In the data rows, the value 50 means zero.
Some points, each followed by its number:
[45 60 53 51 49 73 50 54 46 40 51 72] 0
[37 43 70 46 39 39 60 47 37 40 49 39] 1
[57 81 63 60 56 90 72 62 54 54 56 96] 2
[27 53 37 30 36 55 43 24 26 23 31 49] 3
[69 62 58 69 71 51 55 65 68 69 71 57] 4
[54 35 40 37 44 32 33 40 47 52 47 51] 5
[19 34 17 19 26 45 23 27 19 20 10 40] 6
[43 19 28 30 26 16 20 35 40 29 27 13] 7
[35 20 70 22 17 27 24 29 26 43 30 05] 8
[64 58 55 66 74 49 51 45 60 56 57 51] 9
[19 14 23 20 23 09 11 17 13 18 20 27] 10
[73 13 36 23 39 22 12 37 57 42 46 16] 11
[51 23 39 46 47 23 40 56 53 65 64 29] 12
[50 32 31 35 45 28 36 33 54 34 42 31] 13
[39 63 48 52 47 94 61 36 48 47 43 74] 14
[48 57 53 40 67 69 58 47 59 45 58 56] 15
[46 65 59 52 45 72 66 61 57 49 51 61] 16
[45 37 44 49 35 37 45 35 28 33 47 32] 17
[55 59 61 56 71 63 55 58 51 58 53 66] 18
[33 58 32 37 36 58 48 30 34 27 24 57] 19
[78 80 99 82 79 89 91 90 78 91 77 84] 20
[50 68 48 63 65 62 69 56 62 54 60 61] 21
[37 48 28 34 53 45 50 32 48 30 37 43] 22
[58 63 51 63 68 51 51 57 65 66 59 52] 23
[29 29 18 33 16 29 23 41 11 28 22 07] 24
[76 59 82 69 65 58 59 99 58 78 68 59] 25
[44 54 78 59 55 51 59 63 48 56 52 50] 26
[38 33 45 35 36 37 40 39 39 32 40 29] 27
[78 59 65 67 53 60 63 77 76 88 71 51] 28
[49 38 40 39 40 33 35 62 42 49 40 27] 29
[62 33 51 48 46 25 33 39 56 46 58 34] 30
[30 53 44 45 51 72 68 49 39 48 47 88] 31
[44 45 48 44 54 42 61 53 47 50 51 34] 32
[67 59 59 58 59 51 53 59 66 72 74 49] 33
[54 63 69 63 65 58 79 72 62 64 77 64] 34
[44 66 54 40 57 64 51 57 47 40 44 65] 35
New points follow, each followed by the number of its nearest point above by angle, seen from the average point of the numbered points.
[44 28 66 40 35 25 35 37 44 37 42 41] 8
[83 61 75 81 75 53 68 77 85 85 78 63] 4
[95 41 42 44 41 44 37 38 76 63 64 39] 30
[41 55 80 54 49 49 55 64 47 54 53 51] 26
[42 44 42 45 39 58 53 44 43 29 38 61] 19
[69 86 71 71 64 99 70 64 74 58 62 99] 2
[44 50 45 45 38 37 49 40 58 44 50 38] 13
[51 46 50 39 91 47 40 51 45 66 52 32] 9
[20 34 23 36 21 43 27 24 30 26 24 55] 6
[41 44 45 90 34 31 46 51 38 41 46 38] 17
[59 88 67 65 75 85 89 59 69 63 62 72] 21
[11 23 13 21 24 48 15 01 12 03 05 40] 6
[64 50 53 59 58 61 60 61 56 66 58 41] 28
[40 50 81 56 49 37 58 56 32 32 45 32] 1
[36 36 46 78 40 22 47 53 42 36 48 28] 17
[57 40 46 43 39 34 21 45 57 70 44 21] 11
[60 51 51 41 61 37 39 45 47 55 54 41] 30
[47 63 58 61 47 75 64 56 48 57 48 74] 2
[39 61 34 61 48 40 42 40 43 46 48 52] 19
[41 56 49 43 52 64 58 44 39 47 57 92] 31
[43 32 37 36 55 29 32 40 52 40 51 33] 13
[42 30 32 43 46 32 48 31 60 52 32 32] 13
[41 42 36 41 40 60 50 45 35 38 40 90] 31
[57 42 44 52 55 38 60 66 47 68 62 37] 12
[38 41 72 53 36 50 48 56 51 38 45 45] 1
[42 57 35 39 42 81 66 34 37 44 26 74] 14
[65 70 58 56 69 61 64 55 51 63 54 68] 18
[35 40 39 39 28 53 42 36 31 37 37 43] 6
[50 60 63 47 57 86 68 49 52 52 66 90] 2
[59 81 67 59 58 83 75 65 56 60 67 99] 2
[51 46 47 50 55 44 46 48 48 48 48 39] 30
[72 45 51 52 58 51 58 57 87 66 80 40] 33
[51 51 90 62 29 43 59 65 44 42 53 50] 26
[88 75 87 83 86 78 78 94 81 91 88 80] 20
[49 31 48 69 39 44 61 56 53 54 56 39] 12
[51 18 34 24 22 16 19 25 45 32 35 07] 7
[44 41 52 57 44 36 58 65 59 67 67 33] 12
[72 63 68 66 60 58 63 73 79 64 99 52] 33
[55 58 57 45 55 69 51 48 52 48 41 64] 2
[44 46 48 55 51 77 51 42 50 42 45 61] 14
[57 54 65 58 50 58 63 72 39 50 54 49] 25
[53 42 56 40 52 36 41 57 54 91 62 36] 12
